Z: 3 groups of rows, each row roughly a mix of its group's hidden directions:
Z (106 x 10):
[[-3.31  2.51 -0.31  0.84  2.22  0.88  0.94 -2.58  0.81  3.39]
 [ 3.04  1.30  2.16 -0.25  0.28  1.41  1.05 -0.02  4.81 -1.19]
 [-0.94 -4.71 -1.03 -2.05 -2.54  2.12 -0.58 -0.29  1.59 -1.07]
 [-1.17  1.71 -2.32 -2.09  0.35 -0.63  0.92  3.43 -3.91 -0.97]
 [-0.41 -0.65 -1.05 -5.26 -1.31  2.13  1.07  1.07  0.95 -2.14]
 [ 2.71 -0.86 -1.46 -3.30  1.09 -2.70  1.24  3.47 -0.42  0.21]
 [ 2.08 -3.90 -0.12 -1.15 -2.40 -2.73 -0.79 -0.58 -1.77 -2.29]
 [-2.14  0.88 -3.19 -0.69 -1.36 -1.84 -0.91  2.83 -3.64  0.35]
 [-3.05 -2.15 -1.35  1.62  1.60 -1.06 -3.95 -1.85 -1.10  1.05]
 [ 3.37 -3.19  1.62  2.08 -0.79  0.97 -2.11 -2.51  1.60 -0.26]
 [ 1.67  1.66  0.18 -2.86 -2.15 -0.42 -1.66  3.49  2.32 -2.12]
 [-0.77 -0.72 -3.64 -0.02 -1.95  1.45  2.63  1.45  2.62  2.69]
 [ 1.13  3.99 -2.65  0.30 -3.18 -0.69  1.78  1.82 -0.82  1.19]
 [-0.50  4.36  0.10 -2.57  0.76 -1.20  1.44  3.19  1.79 -0.24]
 [ 1.02  0.08 -0.88 -4.26  0.46 -3.12  1.54  3.29  0.40 -0.24]
 [-1.18  2.16 -1.50  0.95 -4.42  1.14  1.17  3.18  0.23  1.38]
 [ 4.72 -1.17  1.51  0.07  0.42  1.23 -2.32 -1.00  2.34 -1.98]
 [-1.68 -0.38  3.40  1.02  3.62 -3.22  0.49  1.06 -1.39  0.99]
 [ 0.17 -1.66 -0.09  1.85 -1.11 -1.97 -2.94 -3.50  1.11  3.15]
 [ 1.75  3.33  0.92 -1.49  2.27  1.70  3.58 -0.14  0.45 -2.25]
 [-2.66  0.93  4.60  1.88  0.24  0.41 -2.34  1.33 -0.30  1.79]
 [-0.45 -3.42 -1.33  2.71 -1.57  2.63 -0.34 -3.34 -1.33 -0.18]
 [ 4.07 -1.40  3.20 -1.76 -1.29  1.51 -0.02 -0.56  2.17 -1.60]
 [-1.00 -0.80  0.93 -0.13 -3.88 -2.16 -1.91 -1.01  2.87  2.87]
 [-0.95 -4.91 -1.77 -1.91 -2.25  1.92  0.51 -0.16  1.37 -0.82]
 [ 0.37  2.91  1.46  1.47  3.10 -3.56 -0.82 -1.35 -1.07  2.15]
 [-2.29 -1.20 -2.01  0.65  0.76 -1.01 -1.06 -1.46 -5.18  0.80]
 [-0.69  1.71 -1.13 -1.15  2.36  1.24  3.32  2.47 -3.22 -1.67]
 [ 0.45 -2.19  0.99 -0.31  4.65 -3.07  0.98 -0.83  0.10 -2.16]
 [-0.65  2.56  1.14  3.34  2.16 -1.97 -0.98 -2.97 -0.95  2.18]
 [ 3.32 -1.94  1.16  2.64  1.14  0.83 -1.80 -2.66  2.79  0.48]
 [ 2.26 -2.69  0.41 -0.34 -3.17  1.85 -1.42  1.01 -0.34 -3.77]
 [ 0.10 -0.10 -2.19  1.06  3.22  1.12  1.56  1.43 -4.47 -1.20]
 [ 0.98  1.78  1.09 -0.03  4.22 -2.92  0.15  2.64 -0.62  2.10]
 [ 1.15 -3.72 -2.25 -2.26 -2.37  0.88  1.44  2.79  0.43 -1.28]
 [ 1.51  0.68  0.46 -0.32  3.81  2.91  1.96  1.46 -0.36 -3.36]
 [ 0.13  4.11  1.35  1.80  1.91 -1.64  0.82  0.30 -2.47  2.87]
 [-0.98 -3.39  0.26 -2.14 -2.38  1.29 -3.25  0.04  1.55 -2.46]
 [-1.11  1.50  0.86 -2.35  3.02 -4.22  0.34 -1.68 -1.54  1.17]
 [-0.35  2.24  2.66  4.29  1.50  0.53 -2.27 -1.95 -0.19  1.13]
 [-2.50  3.48 -0.05 -2.09  2.13  3.19  0.61 -1.78  1.06  1.15]
 [ 0.72 -1.83 -0.04  0.54 -0.85  5.83 -0.92  0.50  0.23 -1.84]
 [-2.23  2.37  2.67  1.96  1.49 -1.24 -1.59 -3.74 -0.48  1.17]
 [-0.88 -2.04 -0.22  2.59 -0.44 -1.50 -1.59 -3.97 -0.20  3.30]
 [ 1.44 -2.50 -2.62 -2.30  1.29 -0.48 -1.07 -1.25  0.81 -4.20]
 [-0.85  0.78 -1.56 -0.70  4.13 -1.84 -2.15  0.33 -3.54 -1.21]
 [ 0.69 -1.56 -2.99 -2.59 -1.22 -1.16 -1.51  0.83  0.66 -4.31]
 [-2.06  1.47  2.06  4.54 -0.02  2.47 -1.41 -1.82  0.66  0.53]
 [ 1.11  4.10 -2.18 -0.11 -2.21 -1.89 -0.74  2.59 -0.16 -2.20]
 [-0.72 -3.13 -1.09 -2.63 -4.01 -1.61  0.83 -0.63  0.11 -2.30]
 [ 0.62 -0.39  1.47 -1.36  3.29 -4.89 -0.20 -0.21 -1.61 -1.21]
 [ 1.35 -0.04 -2.41 -0.23  2.63  0.69 -0.36  2.00 -4.49 -2.02]
 [ 1.68  2.67  1.11  3.29  3.48 -1.28 -1.09  0.45 -0.73  2.39]
 [ 0.17 -2.55  2.12  1.63 -0.22  0.32 -2.58 -2.73  3.84  0.88]
 [ 1.97 -1.04 -3.41 -2.59 -3.52  1.91 -0.42 -1.72  0.63 -0.75]
 [-1.37  0.18 -2.43 -2.91 -2.69  1.07  2.51  2.16  2.79  0.11]
 [-3.26  3.33 -1.44 -1.93  1.22 -0.91  2.79  1.33 -1.92  0.59]
 [-3.06  2.40  1.98  3.02  1.00  1.39 -0.95 -3.36 -0.43 -0.01]
 [ 2.36 -2.99  0.45 -0.33 -2.33  1.53 -0.93  2.64 -0.40 -3.58]
 [ 0.31 -4.50 -0.20 -1.32  3.10  1.08  0.03 -3.13  0.27 -0.81]
 [-0.19 -1.97 -0.90  2.27 -1.21 -1.90 -1.82 -3.46 -1.56  3.27]
 [ 4.94  0.36  0.78  0.57  2.74  2.07  1.06 -0.53  0.71 -2.04]
 [-1.14 -2.01  1.38  3.23 -3.40  1.63 -1.68 -2.54  0.26 -1.46]
 [ 0.22 -2.90 -1.46 -3.18 -3.57 -2.16  1.16  0.64  0.25 -1.87]
 [-0.62 -2.62 -1.70 -3.19 -3.01  2.14  1.13  0.08  0.17 -2.84]
 [ 0.05  1.14  0.70 -1.78 -4.61 -1.78 -1.77  0.87  3.17  0.34]
 [-2.58  1.36 -0.83 -0.39  1.45 -2.18 -3.63 -3.46  0.82  1.13]
 [ 0.09 -2.64  2.90  1.23 -0.55  0.99 -1.55 -2.45  4.07  0.43]
 [-1.33  2.38 -1.84 -1.26  3.37 -1.59  2.46  0.67  0.17  3.26]
 [-1.09  4.34  0.84  1.36  2.59  2.17 -0.09  0.62  1.76  2.42]
 [-2.49 -3.93 -0.10  1.14 -2.52  0.21 -2.36  2.92  0.08 -0.05]
 [ 2.22 -1.60 -0.91 -2.89  2.29 -3.25  0.77  2.47 -0.59  1.97]
 [-2.41 -0.05 -0.63  1.21  0.33 -2.14 -2.42 -4.29  0.02  2.61]
 [-0.43  0.84 -1.86  1.20 -2.09  5.32 -0.50 -0.87  0.29  1.97]
 [ 1.55  4.60  1.30  1.35  2.12 -3.24  0.09  0.41 -1.07 -0.16]
 [-1.51 -0.15 -0.82  0.40 -3.94 -3.04 -1.68 -1.40 -0.04  3.27]
 [-0.26 -0.69  1.55 -0.52  3.98 -4.35 -0.32  0.65 -1.12 -1.92]
 [ 0.26  4.25 -0.69  0.49 -4.22  0.32 -1.25  2.23  0.06  0.29]
 [-1.34  2.58  0.97  2.90  2.45  3.32 -0.87 -2.31 -0.04  1.56]
 [-1.94 -0.22  4.25  1.55  2.51  0.09 -0.64 -0.64 -1.37  3.17]
 [ 3.53 -0.05 -1.54  0.12  1.93 -3.82  0.62  2.26 -1.10  1.88]
 [-0.41 -0.49  3.70 -1.52 -0.62 -1.89 -2.45 -1.65 -1.41 -3.51]
 [-1.05  0.63 -3.10 -1.53 -0.10 -2.37  2.78  0.11  1.58  3.76]
 [ 0.14  1.96 -1.39  2.46 -0.64  3.39  2.83 -0.50 -0.04  3.37]
 [ 0.51 -0.07 -1.75  0.67 -3.47  4.13  1.77 -0.87  1.49  2.10]
 [ 0.62 -3.03  0.58  2.60  0.64 -0.59 -2.15 -3.50  0.98  2.86]
 [ 1.16  2.57 -0.29  2.44  2.42  2.73  1.32 -2.56 -0.74  2.69]
 [-0.74 -5.24  2.26 -0.94  1.94  0.22  0.27 -1.89  1.33 -0.41]
 [ 0.68  1.14  3.08  2.99  2.77 -0.91  3.16 -0.67  1.50  1.42]
 [-2.95 -0.69 -2.31 -0.61  0.02 -1.25 -0.74  1.11 -4.97  0.69]
 [ 2.70  1.99 -2.00 -0.35 -0.23 -3.19  4.16  0.12 -0.41  0.49]
 [-0.77 -2.33 -1.14 -2.85 -2.97 -1.94 -1.51  2.24  0.47 -2.80]
 [-2.55  3.48 -0.11  0.38  3.11  1.46  0.83 -1.44  0.82  3.06]
 [-0.28  1.12  2.67  3.49  2.63  1.82  1.99 -1.18  0.84  2.54]
 [-2.54 -0.79  2.80  0.39 -2.79  2.61 -3.36  0.96  0.88  0.83]
 [ 2.17 -0.80 -1.92  2.15 -3.84  2.23  0.29  2.41  1.91 -0.67]
 [ 1.57 -1.73  2.64  1.80 -0.11  1.34 -0.62 -2.43  4.43  0.05]
 [-1.25  0.47 -0.44 -0.34 -3.70 -3.03 -2.63 -0.86  1.96  2.63]
 [ 0.42 -1.74  1.28  3.31 -2.14 -0.25  0.28 -3.33  2.36  2.49]
 [-1.53  2.02  0.10  2.59  1.98  2.68 -0.40 -2.00  1.21  3.68]
 [ 1.99  2.28 -3.49  0.15  2.62 -1.71  2.75 -0.54 -2.10  0.20]
 [ 0.38 -3.98  0.76  0.47 -3.44  0.28 -2.49  2.74  0.98 -0.23]
 [ 4.00 -1.05  2.04 -2.89  0.94  0.69 -2.63 -0.61  1.43 -1.77]
 [ 0.09  1.65 -0.12 -2.79 -0.01  1.17  1.93  4.23 -1.14 -2.92]
 [ 0.02 -3.04  0.51  3.00 -1.30 -0.66 -2.35 -3.35  1.01  2.23]
 [-2.33 -1.93  4.14  1.51  3.28  0.03 -0.33 -0.44 -0.48  1.87]]

which group is each row in? (one row of each group first):
[-1.18 -0.06  3.10  3.89 -1.40  0.36 -2.62 -2.85  0.04 -0.44]
W
[-1.61  0.29  0.82  2.64  1.82  1.77  4.63 -2.15 -0.49  0.56]
N
[-0.20  0.44  1.34  0.45  5.18 -2.92 -0.97 -0.14 -1.51 -1.61]
M

[ 1.20 -1.31  2.25  1.45 -1.49 -0.27 -0.45 -4.33  2.83  1.97]
N
[-1.83 -0.84  3.82  2.16  2.86  2.22 -1.22 -1.35  0.10  1.92]
M
[-2.22  0.44 -2.54  0.88 -2.95 -2.82 -0.81 -0.17 -2.60  2.63]
N
[ 1.10 -0.03 -0.20  4.64  0.82 -0.39 -1.39 -3.28 -1.33  2.31]
W
[-1.62  1.72 -0.81 -2.83  0.04  0.44  2.26  3.44 -2.98 -1.77]
N
[-1.92  3.06  2.47  1.84 -1.62 -0.22 -0.37  2.34 -1.35  3.28]
M
[ 0.40 -4.69 -0.05 -1.44  2.58  1.16  0.38 -3.28  0.34 -0.33]
M
[ 2.28 -0.18  1.09 -1.67 -1.57  1.83  1.73  4.29  0.68 -2.56]
N
[ 0.95  1.16 -2.81 -0.37  4.00  0.41 -0.42 -2.31 -3.33  0.64]
M
